[ 41 109 146 200 122 189 151]
The second entry from the right: 189
What is the minimum?
A: 41
What is the last entry?
A: 151

Read these off the row that follows.
1) What is the entry just left of 60.0?
2) What is the entry just left of the centre entry?
3) What is the smallest entry?
[ -9.0  44.4 -34.6   8.1 -84.7 -11.2  60.0]
1) -11.2
2) -34.6
3) -84.7

Questions about the grid below. Indices start at 1.
1) Give the entry in row 3 and column 1.
2) Give the entry at row 2, column 3.
3) Give the entry at row 2, column 1.
4) Give the largest entry.
5) Give the entry just left of 172.
6) Give the entry just right of 86.
7) Give the entry in row 1 and column 3.
8) Give the entry at row 1, column 2.
135,87,76,97,25,191,39,194,45,37,99,99
130,82,55,143,95,170,80,172,102,98,134,83
122,129,93,82,104,154,116,152,108,70,87,128
86,101,103,115,91,113,71,131,92,33,98,95
1) 122
2) 55
3) 130
4) 194
5) 80
6) 101
7) 76
8) 87

Read these off the matrix that follows.
1) Read off the bottom-left entry.
2) Read off the first entry on the main diagonal.
3) Read off the 3rd entry on the main diagonal.
4) Read off the bottom-right entry.
5) Read off the entry directly above -22.0.
6) Read off the largest entry in the first column.
7) Read off the entry directly above 30.0.
8) Read off the entry in the top-right corner.
 15.6   12.6   -6.8   56.4  -40.0    8.6   -1.0  -33.0    0.5  -15.4
  0.0   -3.6   30.6   15.1  -22.0    4.5    0.3   -2.0    4.2  -10.8
 74.9   30.0   47.2   27.3   20.6   33.5   84.5   52.1   -3.1  -14.3
 49.4   22.4   13.1   -5.1   46.2   31.4   63.0   46.9   27.4   -0.1
 43.2   25.5   12.3   46.2   24.2   53.3   57.9   40.8   25.8    6.6
1) 43.2
2) 15.6
3) 47.2
4) 6.6
5) -40.0
6) 74.9
7) -3.6
8) -15.4

grid =
[[ 11.6  22.3  21.1  33.1  -2.9 -30.9 -31.6   5.9  16.4  25.6  32.5  18.5
   31.3  20.2]
 [ 33.5  25.8   3.1 -18.1   2.6  31.2  -8.6 -16.0  -2.0 -29.9 -32.7  12.2
  -10.7  -0.9]
 [ 33.5 -21.6 -14.2  -3.0 -16.2  12.5 -49.6 -15.4 -20.6 -12.5  -4.2 -13.4
   10.3  23.3]
 [-16.0  38.9  53.7  24.3  20.6 -27.6  -8.6 -17.4  31.1  -1.8  -0.7  23.7
  -19.8   0.4]
 [  3.7  28.3  53.7  35.7 -30.5 -24.6 -31.4 -16.3  -4.8 -23.4  -2.2 -17.8
  -30.8  23.3]
 [  5.9  11.4   7.6 -16.7  48.3  31.2 -10.7   5.9  -6.4  24.5 -23.2  20.2
   26.0 -16.0]
 [ 12.5  26.4  31.3  35.7 -28.3 -40.4 -60.9 -48.0  12.6   3.8  31.6  36.0
  -39.4  13.0]
 [-10.6  -3.6 -17.1 -21.5  48.3 -11.5 -16.8   4.7 -20.6  25.6  32.5  -7.3
  -73.3  11.8]
 [ -6.7  34.8  40.2  33.6  12.5   3.9 -12.4  -1.5  18.4  22.6  -8.8  30.9
   31.3  -8.3]
 [ 18.6  38.9  30.8  30.8 -23.6 -15.8 -15.8 -43.2  31.0 -19.5 -11.1  48.3
   14.1 -18.2]
 [ 18.2 -19.0   0.2 -20.3  -3.3   1.8 -59.1 -53.3  31.1 -15.9 -30.7  48.3
  -74.6 -19.3]]
What is the entry just left of -4.2? -12.5
The first entry in reading order -> 11.6
What is the entry just left of -3.6? -10.6
The minimum is -74.6
What is the entry just right of the smallest entry? -19.3
The entry just left of -20.3 -> 0.2
The entry just left of -39.4 -> 36.0
The entry just left of -0.9 -> -10.7
The entry just right of 0.2: -20.3
What is the 2nd entry in reading order? 22.3
The 3rd smallest entry -> -60.9
The entry just left of 2.6 -> -18.1
The entry just left of -30.7 is -15.9
The entry just left of 20.6 -> 24.3
What is the entry just left of -30.8? -17.8
What is the entry just left of 33.6? 40.2
What is the entry just left of 22.6? 18.4
The entry just right of 2.6 is 31.2

Questions about the matrix below.
1) Which number is the top entry of the column that holds the largest entry?
2) Which number is the entry in the bottom-right corner?
3) Which number is the bottom entry of the column that holds the largest entry?
4) Which number is the entry in the top-left corner?
5) Which number is the entry in the top-right corner?
8	7	9	6	6	6
5	8	2	5	6	7
5	7	7	3	5	4
1) 9
2) 4
3) 7
4) 8
5) 6
